Each row is where one point has got to under a steady rotation. How many ticks took it there?
The counts run from 0 to 460.
[  5  44   0  20 -10  16  -9 -27  37 -13 -13 -41 -24  31 -67   8  -9 -33
  17 -12   1  36   8 -43 -29 -17 -51  -1  18   7 -11  20  -7  -1   7 -16
  -4  10 -13  -5   7  -2  23 -10  -2  24  19 -23  13   0  26  13]
127
[ 19  51 -21 -14  12  35 -11  -2  21 -23 -15 -20  19   7 -47  -5  23 -12
  -3  -5 -10  50   9 -36 -32  -5 -52  -2  20  15 -31  38   4   6  -7 -13
  -8  -4 -36   5  22   5 -16  30  14   7  -7  26   9   5  -3  18]
87
[  8  47 -45  -2  23  20  -1 -29   8 -26 -24  -8  20   6 -32 -20  16 -16
  15   5   1  38 -14 -35 -16  -7 -15  22  14 -20 -30  13   4  13 -31  -4
 -31  -6 -53   4   8  24 -20  47  -8  -5  17  13  26  41 -14   0]
233
[ 12  52 -31 -30 -12  19 -30 -40   3 -30 -22 -25   2   0 -46   8   4 -37
  27  -4  14  60 -17 -18  -9  -2 -15   0  21 -22 -17  34   3   4  -8 -31
  -3 -15  -7  13   1  -7  22 -21 -13  14 -15  -5   5  20  23   3]
121
[ 21  27 -47   4   2  56   9 -14  -9 -18  -6 -48 -10  21 -35 -13   6  -7
  13 -14 -24  38   0  -4  -8 -20 -44 -14  -4 -15 -21   1  31  11  -2  -1
 -15 -13 -18   1  23  40  20  15  -4   3 -18  -6  34  23 -39  23]
49
[  1  27 -23 -19   3  18 -13 -29  34 -19  -7 -13   5  -5 -43  20  -7 -52
  -4  10 -20  36  -4 -36 -28 -14 -27   9   5 -29 -23  36  37  28  -8  -4
 -17  -8 -34 -13   3  -2 -14  52  -7  22  24   4   9   8  26   8]
412
[ 12  25 -47 -18   5  19 -35 -45  34 -15 -13 -30  -9  22 -40   6 -24 -50
 -10  -8 -33  42 -16 -29 -16 -10 -27  13  -2  -2 -14  45   6   6  -9 -32
 -14  13 -23 -11   4  14   8  14  16   7  -1 -18   7   1  20   0]
96
[  4  25 -39  -5   2  17  16 -47   6 -26 -31  -7 -15   1 -24  16  27 -42
  28  10   4  30 -22 -30   1 -30 -12  -4  34 -11 -29  35  41  31 -22  11
 -21 -29 -28  25  -7   7  20  12 -18  16   1  13  24  34 -10  -9]
20
[ 19  29 -37 -15  29  28   6 -30  10 -25 -16 -31   0   8  -4 -12  -6 -18
  -6  -8 -31  28 -12 -11 -27 -35 -19  -5  16 -24 -37  16  26  29 -18  -8
 -30 -11 -25  23   5  62   5  35  10   9  -9   8  34  27 -14  14]
208
[  7  48 -15  -9  -7  37 -22 -18  -8 -40  -7 -43   9  14 -49  14  -4   8
  13  -7   6  55  12 -20 -28  -4 -31   5   4 -13 -37  19   7  11   8 -15
  -4   9 -11   7  32  16  11  16  -9   1 -19  27  28  47   3  21]
248
[  6  50   8   8   0  26   1 -19  31 -13  -8 -39 -19  25 -52  -1 -18 -21
  14  -2   1  51   2 -33 -35 -16 -43 -10  34   3 -15  16 -11  12  13 -23
  -7   9 -14   4  24  14  21 -14   2  28  17 -15  17   9  40  24]
126
[  1  33 -35   4   9  24 -27 -40  21 -23 -17 -38 -13  22 -42   5 -16 -57
   1  -8 -34  14  -2 -20 -21 -12 -45  18  -9 -19 -15  19  -5  14 -25 -16
 -20   7 -37 -27   5  20   5  41  15  23  28 -18  14  20  19 -17]
398
[ 23  21 -40   6   5  39  -3 -28  -1 -32  -3 -54 -20  22 -41  15  29 -22
   9   3 -16  40  25 -11 -17 -22 -56   2 -13  -1 -16  25  -6   8  -3  13
  -9 -29 -19 -14  21  18  11  14  13  -6  -7   6  36  29 -28  11]
217
[ -5  57 -17   5 -11  24 -10 -37   0 -14 -20 -36  -7  25 -53 -12 -22   3
  31 -11   6  65 -18 -38 -18  -6 -20  -9  39   1 -21   8   6   5   0 -24
  -5   5  -5  29  17   8  35 -12 -19  13   0 -18  18  24  16  18]
293
[ 25  41 -25   1  -3  35  -7 -14   7 -26   6 -38  16  20 -39   2 -15   2
  25  -8  -6  43   2 -14 -35 -32 -31  22   3 -42 -46  10  20  10   7 -24
 -12  -3 -31  11  19  30   5  32  -9  23   4  -8  41   2   8  27]
408
[ 10  29 -39 -27  -2  26 -33 -51  17 -21 -21 -29  -7  23 -42  21   4 -26
  10 -12 -10  44 -22 -24 -20  -7 -13  19  17  -4 -27  53   8   9 -13 -29
  -1   0 -32  14   7  -5  26   5   9  19   4  10   9  11  30   8]
423
[  9  26 -46 -23  26  27  16 -30  14  -3   1 -21   0   8 -18 -17 -16 -30
 -20  -2 -20  32 -10 -48 -20 -19 -14 -12  26  -8 -21  17  36  21 -25  10
 -38 -13 -20  10   2  29 -16  57  -1  20  32  13  20  21  -5  20]
368
[ -9  50 -18 -11  32  26  23 -39  16 -19 -22 -15 -22  15  -1 -22  -8 -24
   7  -4  13  46 -18 -33  -5 -17   7 -16  32  -3 -19   5  15  27 -28   0
 -35 -18  -2  25  -2  38  11  21 -16  10   7  -8  25  53 -13  14]
336
[  7  35 -38 -19  20  47  20 -28  15  -2   0 -30   1  11 -31 -32  -8  -9
  -5  -8  -8  39  -9 -42  -7 -16 -27   8  20 -21 -27  -3  15  23 -10 -17
 -28  -4 -28  -5  22  21 -19  44 -17  22  30   6  17  35  18  28]
67
[ 13  41 -12   4  22  32 -11 -10  31 -27 -13  -7  28  15 -42  -7  -1 -23
  -9  13 -11  34  19 -22 -32 -25 -51  14  11  -6 -44  12   8  30  -9 -12
 -29  -3 -37 -19  13  39 -20  44   3  -4 -16  -7  24  34 -10  -6]
73
[  1  25 -46  26  23   3   2 -44   3 -25 -13 -25 -26  14 -39   9   5 -27
  14  22   3  26   1 -56  -5 -18 -34  -6  11   6 -16  20   3  26 -18  25
 -37 -17 -24   4  13  17   9  17  -5  -9  21  18  32  51 -15 -22]
360
[-10  37  -9  18   2   5  -4 -50  28 -34 -15 -23 -28  23 -28  36  -2 -28
  32   0   9  55  -9 -42 -18 -11  -3  -7  10   9 -14  39  18  15  -3  14
 -10 -24  -1  24   7   5  38   0 -15  -4  -8  -9  27  29 -25  14]
148
[ 20  55 -22   4   3  30  24 -15   4 -25 -21  -9   5   4 -24 -25  14 -34
  15   9   0  41  -4 -26  -8 -22 -24 -16  41 -10 -35  -1  37  18 -33  19
 -22 -38 -25  21 -10  30  -1  36 -23  12  -7 -20  24  21 -35  12]
176
[ 10  54 -20   9  14  13  -8 -11  16 -20   1 -25  19  14 -51  -8  -7  18
  12  15  -8  67   9 -36 -37  -8 -41   6  20  -2 -16  20  -6  12   9   3
  -9  -3 -37   2  35   8  -2  11   2 -24  -2   0  36  17  -7  20]
260
[ -8  54  -3  -6  -6  37 -19  -7  -2 -22  -2 -46   8  14 -63  14  -6  -8
   2  -3 -12  52  18 -33 -29   3 -53   3  15   9 -20  25  15  16   1  -1
  12   6 -15 -11  26  -5  -9  34  -1  16   4  18   9  27  17  27]
415
[ 19  49 -33 -27   7  27  -1 -47  -6 -19 -23 -34 -15  19 -19 -28   3 -34
   6 -13  -1  43  -8 -10 -13 -19 -16 -14  42   0 -10  17   1   6 -30 -15
 -17 -22  -6  26 -16  27  32 -12   4  29  -6 -25  18  24   7  16]
165
[  6  41 -27 -15 -12  38  -2 -32  19 -23   1 -51 -16  17 -46   6  -7 -21
  18 -17   3  60  -1 -31  -6  -9 -25   1   9 -29   6  14  22   3  13  -7
  -5 -13  -6  -4   8  -8  17  -5 -13  10  17 -16  16  15  23  50]
281
[  4  27 -22 -16  16   8  10 -38  31  -8 -20  -9 -26  -1 -30  10   2 -61
   0  22 -19  58 -18 -45 -14 -14 -21 -31  37  -3   7  42  29  25 -12  21
 -15 -22 -18   4 -11  -7   9   7   5  10  22  -9  10   3  13  11]
155
[ 10  36 -60 -11  12   4 -32 -44  22 -19 -10  -7  19  19 -38   8 -20 -27
  18   4 -22  58 -19 -21 -23 -11 -11  15   9 -36 -18  41  22   8 -10 -13
 -20  -8 -41  -1   0  14   8  12  -7 -21  -2 -25  24   3  -1  -5]
264
[ 23  47 -18   1  -3  46  10 -14  -3 -27 -10 -33 -14  12 -43  -6  34 -43
   4  -7  14  29  19 -27  -8 -15 -53 -20  22  28 -22  11   7   7 -34   9
 -13 -41   3   0 -17   5   6  23  -8  14  -8  -2   7  28 -18   9]
345
[  6  27 -33  21  27  14 -13 -34  11 -32  -1 -23 -18  20 -31  21  -8 -36
 -11  13 -28  23  13 -39 -24 -20 -34  -2 -13 -11  -6  14  18  28 -14  32
 -31 -12 -21 -22   5  22   6  43   7 -13   6   1  27  46 -23 -10]
373
[ 21  53  -3 -13  -4  24 -10 -33  36 -26  -6 -15  -2  21 -50 -12   9 -32
   3  -5  10  28  24 -40 -25 -30 -49   1  44  21 -13  23   0   8 -15  -6
  -6 -19 -24  11 -19 -18  21  -2   5   4   8 -20   2  12  26  20]
300
[ 21  47 -57 -17  -7  31 -40 -31  -9 -41 -10 -29  20  11 -47   5   8 -29
   8 -15  -9  20  13 -28  -1  -6 -30  22  -3 -23 -35  18  27   6 -23 -22
 -19 -11 -13  -8  -9  -2   9  33 -11  -3 -12  19  14  46   1  -5]
76
[ 10  47   5  27  10  37  19 -22  16 -14  -7 -44 -32  27 -38 -20  -3 -29
   9 -16  -1  27  21 -33 -17 -23 -51 -21  21  13   2  -7   0  14 -20  13
 -13 -15  -8   1  -1  20  24   8   4  11  17 -26  24  30  -6  26]
171
[ 17  39 -59  -6   2  22 -35 -25   7 -29  -3 -33   2  12 -59  12  17  -9
  18   2  -4  49  17 -43 -10   3 -36  13   0  -4 -14  36  15  -5   0  -7
  -2  -9 -18 -10  19 -30  -2  22  -4 -19   5  24  16  25  -9  15]
89
[ 18  44 -46 -12   0  35 -20 -13   5 -26 -11 -34  13  14 -62   2  25  -8
  12 -14  -2  49   9 -47 -23   0 -52  10   6  11 -23  39   9 -10  -8  -6
   6  -6 -22  -9  18  -9  -5  25   4  -2  -1  26   3  15   0  17]
88
[ 15  60   7   5  -7  25  -3  -7  30 -22 -17 -19  16  -3 -61 -13 -10 -25
  10  16 -10  57   6 -21 -25 -20 -66 -19  30 -15 -19  17   2  11   5   2
  -3 -11 -27  -1   5  12   7  -4   4   4 -11 -27  11  -6  19  11]
286
[  1  59 -14 -23  -9  39   7 -20  20 -17  -5 -41  -1  20 -40  -3  -5 -17
  18 -23  -2  72 -10 -33 -17  -2 -13   0  24 -14 -17  16  19  -3   5 -21
   9 -13  -1  11  14   6  10  12 -23  20   5 -11  15   6  12  51]
280
[ 22  40 -25  17  10  39   8  -8   0 -22  -5 -53 -17  19 -40  -4  24  -6
   7   0 -23  36  22 -20 -21 -22 -69 -13   1 -12 -16  13   7  13  -1  19
  -8 -18 -24 -11  26  23   6  20  10  -8   4  16  38  29 -22  25]
216
[ 12  43 -34 -24  15  55  12 -15  -1 -12  -9 -48  -5  -9 -29 -19  18 -24
 -23  -2 -20  46   1 -22  -4 -14 -51 -25  24 -12  -5   5   9  28  -1   3
 -16  -2 -18 -13  20  21 -10  18  13  17   8  23  12  38  24  19]
55
